A: rows in a few groups, each row roughly a mix of its group's directions:
A (111 x 10):
5; -11; -28; -17; 21; 1; 2; 27; 39; -27
-19; -22; 12; 33; -24; 5; -34; 9; 1; -26
-3; -17; -41; -16; 8; 1; -8; 28; 39; -7
23; 33; -10; 13; 29; -15; -11; -18; -19; -29
-11; -12; 17; -6; -34; 11; -37; -33; -11; 14
-13; -17; 19; 44; -12; -4; -28; 5; 21; -23
16; 39; -4; 18; -22; -16; -8; -21; -21; -29
-19; 7; -11; 9; -31; -22; 1; 19; 22; -42
5; 3; -24; -1; 30; 25; -10; -9; -38; 29
25; -33; 35; 11; 21; 30; -2; -4; -14; -1
-26; -35; 7; 27; -5; 5; -23; 2; 19; -32
10; 16; -17; 2; 27; -24; 30; 41; 10; 0
-14; -13; -42; 7; 12; -35; 6; -28; -12; -11
3; -10; -11; 22; 22; -25; 13; 46; 17; -16
25; -6; -6; -12; 46; 33; 4; 15; 12; 16
-8; 6; 14; 40; -26; 33; -16; -8; -2; -26
-14; -6; -14; -4; 19; -29; 29; 42; -20; 4
-10; 12; 21; -5; -7; 33; 5; -49; -17; -10
11; -22; 20; -14; -4; 40; 3; 26; 28; 18
-8; -30; 23; 37; -15; 3; -32; -10; 10; -18
10; -11; -39; -32; 15; -11; 20; 22; -4; 25
5; -4; -39; -18; 14; -5; 3; 36; 34; -9
-13; -10; 47; 31; 8; 7; 30; -5; -3; 9
-15; -36; 22; -22; -5; 13; -28; 17; 17; 25
-11; -26; 18; -20; 0; 24; 5; 26; 31; 30
25; -12; -17; -16; 43; 19; 6; -7; -2; 33
17; 21; -9; -28; 21; -4; 36; -14; -10; 31
4; 47; 33; -24; -9; 15; 18; 2; 12; 3
-30; 12; 4; 23; -26; 31; 5; -17; -4; -33
-14; -12; 16; 35; -39; 21; 6; 3; -5; -29
-36; 21; -25; 14; -7; -17; 9; 24; 7; -32
35; -35; 18; -7; 16; 25; -25; -9; -9; 10
17; 22; -17; -29; 23; -3; 32; -11; 9; 30
7; 3; -42; -40; 0; 4; -32; 1; 3; -11
33; -13; 41; 0; 4; 31; -18; -11; -12; 11
28; -13; -31; 11; 20; -34; -16; -19; -3; -19
11; 21; 41; 2; -5; 12; 3; -26; -34; -19
12; 24; 1; -35; 21; 2; 32; -27; -6; 22
-20; 44; -22; -7; -3; -39; 9; -4; 13; -3
32; 27; -4; -23; 23; -6; 36; 1; -16; 17
-20; -22; 40; 28; -2; 5; 34; 6; -5; 12
-6; 6; 4; 38; -27; 28; -12; -8; -2; -37
6; 8; 32; 5; -9; -12; 5; 17; 38; -39
-2; 8; -19; 6; 21; -27; 16; 46; 23; -4
3; -10; -30; -22; 16; -6; 0; 40; 27; -24
4; -23; -15; 43; -3; -40; 12; -8; -12; -4
25; 10; -26; -37; 19; -5; 28; 10; -11; 23
-5; 2; -47; 24; -2; -26; -7; -24; -9; -22
-26; -35; -4; 22; -18; 8; -28; 18; 1; -28
4; 25; 41; -17; 3; 43; -4; 2; 12; -3
-2; -20; -2; -23; -1; 9; 27; 20; 43; 26
20; 11; -36; -33; 9; 7; -1; 23; 32; -9
-15; -3; 2; 35; -42; 25; -11; -1; -6; -25
-2; 23; 17; -8; -17; 34; -10; -46; -2; -9
-11; 22; 16; 41; -34; 11; 23; 4; 0; -18
2; 22; 32; -34; -6; 40; -5; -1; 11; -14
-25; -27; -29; 17; -19; -30; 27; 3; -13; -5
-3; -9; -32; -31; -15; 11; -29; 24; 21; -18
-1; 30; 9; -12; -21; -22; -1; 13; 45; -19
-20; 1; 14; 34; -45; 21; 4; 1; -6; -19
15; -18; -15; -28; 30; -25; -7; 15; 1; 36
21; 33; -3; -40; 14; 0; 22; -16; -4; 23
34; -25; 32; -6; 4; 25; -24; -15; -13; 16
-21; -2; 24; 30; -35; 16; 3; -22; -9; -25
-5; -12; -37; -15; 4; -2; -11; 36; 35; -14
-3; -3; 18; 12; -18; -1; 22; 26; 35; -38
-35; 37; -30; 1; -9; -24; 4; 14; 7; -13
14; -11; -36; -29; 24; 7; 9; 9; 38; -5
9; -3; -45; -41; 1; -1; -20; 21; 5; -1
-17; 26; -36; -15; -4; -40; 5; 1; 23; -4
-26; -16; -1; 24; -20; 1; -35; 18; 23; -25
-5; 12; 21; -7; -45; -19; 12; 5; 37; -10
19; 19; -6; -35; 28; -18; 30; -1; 3; 26
-13; 9; 42; 29; -11; -4; 2; -28; -28; 10
10; 6; -47; -33; 0; -6; -34; 7; 2; 2
-18; 28; -28; -5; -36; -32; 7; -1; 15; -9
23; -16; -17; -15; 35; 26; 9; -4; -4; 36
-22; 0; -13; -7; -18; 6; 35; 31; 38; 5
-15; -20; 13; 27; -31; 15; -40; -7; 0; -18
17; -20; -22; -6; 41; 27; 3; -3; -19; 26
-13; -11; -31; -19; 12; 5; -3; 29; 33; -31
11; 4; -49; -25; -11; -4; -33; 0; 0; -17
22; -23; -13; -19; 31; 19; -9; -12; -10; 39
-6; 17; 45; 28; 5; -5; 35; -14; 0; 7
-13; 25; -22; 9; 25; -42; 7; -21; -17; -12
-18; 14; 27; 2; -14; -19; -2; 23; 36; -32
-2; 29; 47; -23; -3; 21; 17; -14; 8; -7
3; -15; 24; 37; -17; -6; -34; 15; 4; -27
-22; 34; -33; -6; 2; -24; 10; 19; 26; -16
18; -7; -19; -16; 38; -20; 26; 24; 24; -1
7; 9; -23; 8; 49; -19; -11; -13; -23; -18
35; -30; 5; -8; 16; 43; -1; 5; 3; 19
17; 15; -40; -41; 13; -4; -23; 5; 8; -6
-11; 10; 31; 30; -9; 19; -13; -36; 16; -21
-1; -3; -41; -42; -4; 12; -30; 2; 2; -15
-4; -40; -34; 15; 13; -35; 4; 2; -11; 8
-12; 25; 22; 22; -8; -5; -16; -21; -45; -5
9; -20; -20; -23; 40; -20; -5; 13; 1; 32
-19; 7; 44; -21; 3; 40; -6; -8; 3; 14
-5; 21; 48; 1; -12; 34; 12; 16; 9; 12
24; -41; 23; -7; 24; 24; -20; -4; -7; 13
13; -3; -8; -44; 39; -20; -2; -5; 4; 22
19; 5; -16; 25; -10; -21; -17; -34; -6; -36
7; 0; -44; -35; -15; -1; -33; 5; 0; -12
14; 10; -43; -39; -8; -8; -21; 18; 6; -2
36; -27; 9; -4; -1; 39; -8; -12; -17; 23
8; -35; -44; 8; 8; -27; -16; 15; -7; 8
18; 26; 12; 11; 19; -21; -27; -26; -24; -24
-18; -27; 14; 33; -16; 3; -29; 11; 4; -32
5; 11; 38; 40; 11; -4; 28; 10; 3; 21
-30; 34; -19; 5; 9; -20; 30; 18; 19; -11

one row of each group, then the others: which group is each in?
-12; 44; -29; -12; -13; -33; 3; -4; 17; -2
C
-16; -17; 34; 42; 20; 11; 15; -5; -5; 18
G
5; 9; 15; -23; -21; 32; -12; -37; -27; -8
X

-20; -24; 14; 28; -17; 8; -33; 1; 13; -33
X
-16; 23; 16; 22; -35; 13; 24; -10; 0; -33
G
-40; 6; 27; 22; -17; -24; 15; 7; -1; -25
C
-3; -4; 47; 42; 6; 3; 20; -15; -4; 0
G
-26; 0; 30; -37; 13; 33; 15; -1; 4; 12
G
26; 35; -2; 11; 6; 24; -31; -4; -27; -18
C
25; 30; -10; -32; 9; -5; 24; -5; -18; 32
X
-10; -3; -14; 12; 22; -20; 20; 48; 6; -23
X
40; 9; -17; -1; 42; -8; 1; -27; -12; -3
C
-23; 13; 3; 22; -7; -20; 30; 16; 15; -40
C
12; 1; -31; -34; 3; 20; -10; 18; 23; -31
X
